In the data rows, zero lies at 7.5, halfway between 7 and 8.
Here is a table of points, one per row:
[ 6  8  8  9  5  6  7  9  6  8  7 10  8  8  5 10  7  6  6  7  4  6  7  9  3  9  6  7  8  6  8  8  4  5  4  7  8  7  7  9  7  7  8  8]
[ 4  8  7  6 11  8  7  9  9  9  9 10  8 11  5  8  8  7  8 11  8  9  7  8  8  9  6 10  8 10 12  8  7  7  7 12 12  8  5  8  8  8  8  9]
[ 7  7  8  9  6  7 10  8  9  6  8  7  7  8  6  9 10  6  5  8  5  7  7  6  7  6  6  8  7  8  6  8  5  8  6  7  8  3  9  7  1  6  9  6]
[ 8  8  8  9  9  6  7  8  4  6  8  8  8  4 10  6  5  9  8  4  5  8  7  8  9  3  7  5  7  9  7  7  7  7  7  6  5  7  4  9  7  7  7  7]
[ 6  7  8  8  7  4  3  7  8  3  3  5  2  8  9  9  8  6  8  6  8  8  3  9  8  8  7  4  9  8  6  6  9  9  7  6  9  7  7  7  7  4  8 10]
[ 5  7  9 12  8  7  8  8  7  6  7 12  8  9  9  7 13 10 11  9  8  8  8 10  5  6  7  7  6  7  7  8  6 12 14  7  7  8  8  7  9  8  9  9]
[ 7  9  3  7  7  6  8  9  8 10  9  5  6  9  7  7  3  8  4  9  9  8  5  6  4  8  7  8  8  6  7  8 10  6  6  5  6  8  5  9  5  8  6  8]
[ 7  6  5  2 10  6  5  7 10  6  6  6  8  6  8  7  5  6  4  6  8  7  9  8  6  8  8  8  5  7 10 11  8  3  5  5  8  7  7  7  9  8  6  7]
[ 7  8  6  5  7  7  8  8  7  6  8  5  7  7  5  5  7  6  9  6  3  9  8  8  6  8  6 11  8  5  9  7  6  9  7  7  7  8  8  8  4  8  6  6]
[ 6  9  8 10  7  8  8  8 12  5 10  5  7 13  8  9  9  8  5  9  8  6  8  7  8 13  8 10  8 10 13  8  7  8  8 13  7  8  5 10  9  7  6  8]
[12  7 11  7  9 12  9  8  8  9  8  5  6  6  8 11  8 10  8  7  8 11  7 12  7  7  6  8  9  6  7  7  7  7  6  6 10  7  8  9 10  7  7  5]
[ 5  6  2  5  6  7  9  6  9  7  8  4  8  5  7  8  4  8  4  9  5  7  7 10  9  7  7  8  7  9  7  8  9  7  2  7  8  8  6  7  9  5  7  8]
[ 7 11  7  8  9  9  9  6  8  7  7 11  6  7  8  9  9 12  7  9  6  6  5  9  8  8  9  7 10  6  8  8  8  6 10  5  8  7 11  7  7  9 12  7]
[ 7  7  6  6  9  8  7  0  5  8  8  7  6  9  8 10  6  9  9  6  9  5  9  7  7  8  8  3  3  2  7  3  7  9  8 10  4  7  6  5  7  8  7  3]
[ 7  9  7  7 10  8  9  6  7  6  8  9 10  7 13  7  6  7  8  7 12  8  8  5 11 12  7  7  7  8  4  8  8 10  7  6 10 10  8  7  9  8  7  8]
[ 7 10 12 13  8  8  7  8  8  6  8 10  7  6  6  7  8 11 13  8 11  7  8  8  8  8 10  9  7  5  8  9  8 11  9  6  9  7 12  6  8  5 10  6]
[ 7  7  7  6  5  7  8  8  3  9  5  9  7  7  6  9  8  7  6  3  7  7  7  6  9  5  7  6  6  6  5  8  9 10  8  4  3  8 10  3 10  7  6  7]
[ 7  6  7  7  9  9 12  9  6 12 12  7  8  8 10  5 10  6  9  5  8  7  9  7  9 10 13  8  5  8 10  6 10  7  6  6  8  9  7  8  9  9 10  9]
[ 6  6  7  7  5  8  6 11  9  7 11  7  9 10 11  8  6  9  8 12  8  5  8  9  8 10  6  8 10  9  9  8  9  6  9 10  9  7 11  9  7  9  5  8]
[ 5  6 13  9 11  7  8  8  9  8  7  9  9  9 12  9  8  7  9  8 11  8 10  7 14  5  7  6  6  5  8  8 11  9  8  7  8 11  8  8  8  7  9 10]
[ 9  8  6  8  7  6 10  6  9 12 10  7 11  8  7  9  8  6  9  9  9  5 12  7  7  6 12  8  6  9 10  8  8  7  7  6  7  8  7  9 10 11  7  8]
[ 7  8  7  8 10  9  9 10  7  8  6  9 12  8  8  6  6  8  7  6 12  6  8  8 11  6  7  7 10  8  9  4 12  8 10  7  8 10  8  8 10  6  6  7]
[ 7  8  8  8  4  7  6  7  8  7  6  8  5  7  6  7  7  8  8  6  8  9  7  7  7  8  6  9  8  7  8  6  3  5  7  8  7  0  5  7  5 10  7  9]
[ 8  0  6  6  7  7 10  7  7  5  7  9  8  8  8  6  8  0  7  9  8  7  7  6  8  8  7  8  8  6  6  9  9  7  7  5  8  7  2  8  8 10  2  7]
[12  7  7  8  8  6  7  7 10  9  7  7  9 12  9  8  6  8  7 11  6  6  7  5  9 11  7 10  8  8 11  7  7 10  8 10 10  9  8  7  6  8  7  9]
[ 8  6  6  8  7  9  2  7  7  3  4  8  2  6  7  5  8  6  8  9  9  7  1  6  9  6  2  8  7  7  8 10  4  7  7  9  6  8 10 10  7  3  8  8]
[ 7  9  6  8 10  6  7  6  9  7  9  7  7  5  6  6  8  4  8  8  8  8  9  9  9  7  7  3  5  4  7  3  7  7  9  8  3  8  9  4  7  6  7  6]
[ 7  7  7  8  8  6 12  7  7 11 11  7 10  7  7  9  8  7  8  8  8  9 11  5  8  8 10  6 11  7 11  5  6  8  7  8  8 10  9  9  9 14  7  9]
[ 5  5  7  8  4  7  5  6  8  8  7  8  7  9  3  6  6  8  5  5  7  9  8  9  6  6 10  8  8  8  7  8  5  6  7  8  8  9  8  9  4  8  9  6]
[ 7  7  9  5  6  6  7  7  5  9  5  6  6  7  6  8  7  7  8 10  9  7  9  8  5  9  5  8  8 11  7  6  5  7  9  5  6  5  8  8  3  5  8  6]
[ 2  6 10  6  8  0 10  9  6  6  9  7  6  7  8  1  7  8  7  7  7  1  6  3  7  7  8 10  7  7  6  8  8  7  9 10  8  7  7  7  9  7  5  7]
[10  7  9  5  8 11  9 10  8  6  7  7  8  7  7 14  5  7  8  8  7 12  5 10  8  7  9  9  6 10  7  8  7  9 11  8  6  8  8  7  8  9 11  6]
[14  8  8  7  9 10  7  7  5  6  9 10  9  8  7 11  8  9  6  8  9 14  6 10  5  8  9  8  7  7  7  7  9  8  5 10  7  6  9  7  7  6  8 10]
[ 7  9  8  9 11  8 10  7 10 11  6  7  7 12  8  5  6  7  9 12  5  9  9  8  8  9 11  7  8 10  8  9  8  7  6 10  7  7  9  8  9  9  4  6]
[ 7  8 11 10  9  8  6  5  8  8  8 11  8  6  9  6  9  6  8  7  7  8  9  6  7  7  6  7  9 10  9  8 11 13 11  8  8  7  9 10 10  7  9  4]
[ 8  5  6  3  6 10  7  7  8  6  6  4  7  6  8  6  6  8  4  7  7  7  8  4  4  7  8  8  9  8  8  8  7  4  5  9  7  9  7  4  7  8  9  8]
[ 8  7 12 10  7  7  8  5 11  9  8 11  8  5  8  8 11  9 13  6  8  7  5  7  7 10  6  8  8  9  8  9 10  9 11  7  5 11  8  6  6  8  6 10]
[ 8  7  5  8  9  7  5  9  9  6  4  9  5  7  9  8  8  7 10  6  6  7  6  5  6  6  5 10  7  8  5  4  8  6  6  6  8  9  7  8  8  3  8  6]
[ 8  9  8  8  8  7  6  8  5  7  8  8  6  6  7  6  7  7  8  4 10  6  7  9  8  2  6  7 10  9  4  8  6  8  5  4  7  9  6  2  8  8  6  6]
[ 7 10  8  8  8 10  6  9  7  9  7  6  7  6  8  7  6  4  8  7  7  5  8  8  7  6  9 11 12 10  6 12  9  8  9 10  9  8  6 10  7  7  8 13]
[ 6  9 10  8  6  9  5  3  5  8  7  7  9  6  8  7  9  8  6 10  5  8  7  7  9  8  9  5  3  3  8  3  9  7  7  6  4  9  5  4  8  8  6  1]
[ 7  7  7  6  9  7  4 12  8  9  9  7  8  7  6  8 10 10  7  8  7  8  9  6 10  8  9 11 12  9  5 13  8  8  8  6  9  7  5 11  8  7  6 11]
[ 7  9  7  5  5  7  7  6 10  9  7  9  8  7  8  6  8  7  6  8  6  7  6  9  6  6  8  8  8  7  7  5  3  9  7  7  9  4  8  8  5  6  6  8]
[ 8  6  8  6  5  9  6  6  8  7 10  4  9 10  3  6  5  7  8  8  2  7  8  6  6  7  6  6  7  7  5  8  5  4  7  6  8  4  7  7  8  6  9 11]
[ 9  5  7  8  7  5  9 11 11 12  8  8 10  9  8  6  8  7  8 11  9  9  8  7  7 11  9  6  9  6  8  9  9  7  7 14  8  7  7  9  9  9 10  6]
[ 8  8  7  7  3  9  8 10  7  6  6  8  6  6  3  7  7  8  8  6  4  6  8  6  3  7  7  4  5  8  9  9  6  7  7  9 10  5  7  9  4  7  5  8]
[10 13  6  6  5  9  9  7  6  7  9  7  8  9 10 10 10  8  9  7  8 12  8  8  9  6  6  7  9  7  9 10  8  5  9  7  9  8  9  7  8  5  9  6]
[ 6  7  7 10  9  7  8  6  3  8  4  3  9  1  9  8  9  8  7  3  9  7  5  7  7  3  7  7  6  6  4  7  7  6  9  6  9  7  9  6  7  7  6  7]
[ 8 13  8  7  8  7  7  8  7  6  6  6  9  9  7  6 12 12  7  8  9  7  7 10  7  7  5  8  7  8  6  7  8  8  5  8  5  8 11  9  8 12 13  8]
[13  7  6  9  7 10  8  8  7  7  7  9  4  7  7 11  7  9  6  7  6 10 10 13  9  9  6  9  5  7  6  7  9  6  9  9  9  9  8  7  8 10  8  9]
There is one direction along which these points spread out most. Take the direction at right angles to it along which they spread out most. Go by this last direction. For each point below, how far along it does it lie, from 0 to 99? The average is 50, and the first point in the table lies past the average. One standard deviation of the points above along it is 16.
[ 7  6  5  2 10  6  5  7 10  6  6  6  8  6  8  7  5  6  4  6  8  7  9  8  6  8  8  8  5  7 10 11  8  3  5  5  8  7  7  7  9  8  6  7] 68
[ 6  7  8  8  7  4  3  7  8  3  3  5  2  8  9  9  8  6  8  6  8  8  3  9  8  8  7  4  9  8  6  6  9  9  7  6  9  7  7  7  7  4  8 10] 42
[ 7  7  7  8  8  6 12  7  7 11 11  7 10  7  7  9  8  7  8  8  8  9 11  5  8  8 10  6 11  7 11  5  6  8  7  8  8 10  9  9  9 14  7  9] 56
[ 8  7 12 10  7  7  8  5 11  9  8 11  8  5  8  8 11  9 13  6  8  7  5  7  7 10  6  8  8  9  8  9 10  9 11  7  5 11  8  6  6  8  6 10] 30
[ 7  9  3  7  7  6  8  9  8 10  9  5  6  9  7  7  3  8  4  9  9  8  5  6  4  8  7  8  8  6  7  8 10  6  6  5  6  8  5  9  5  8  6  8] 70
[ 7  8  8  8  4  7  6  7  8  7  6  8  5  7  6  7  7  8  8  6  8  9  7  7  7  8  6  9  8  7  8  6  3  5  7  8  7  0  5  7  5 10  7  9] 62
[ 8  6  8  6  5  9  6  6  8  7 10  4  9 10  3  6  5  7  8  8  2  7  8  6  6  7  6  6  7  7  5  8  5  4  7  6  8  4  7  7  8  6  9 11] 71
[ 9  8  6  8  7  6 10  6  9 12 10  7 11  8  7  9  8  6  9  9  9  5 12  7  7  6 12  8  6  9 10  8  8  7  7  6  7  8  7  9 10 11  7  8] 57
[ 8  5  6  3  6 10  7  7  8  6  6  4  7  6  8  6  6  8  4  7  7  7  8  4  4  7  8  8  9  8  8  8  7  4  5  9  7  9  7  4  7  8  9  8] 68
[ 5  5  7  8  4  7  5  6  8  8  7  8  7  9  3  6  6  8  5  5  7  9  8  9  6  6 10  8  8  8  7  8  5  6  7  8  8  9  8  9  4  8  9  6] 62
[ 7  7  9  5  6  6  7  7  5  9  5  6  6  7  6  8  7  7  8 10  9  7  9  8  5  9  5  8  8 11  7  6  5  7  9  5  6  5  8  8  3  5  8  6] 55
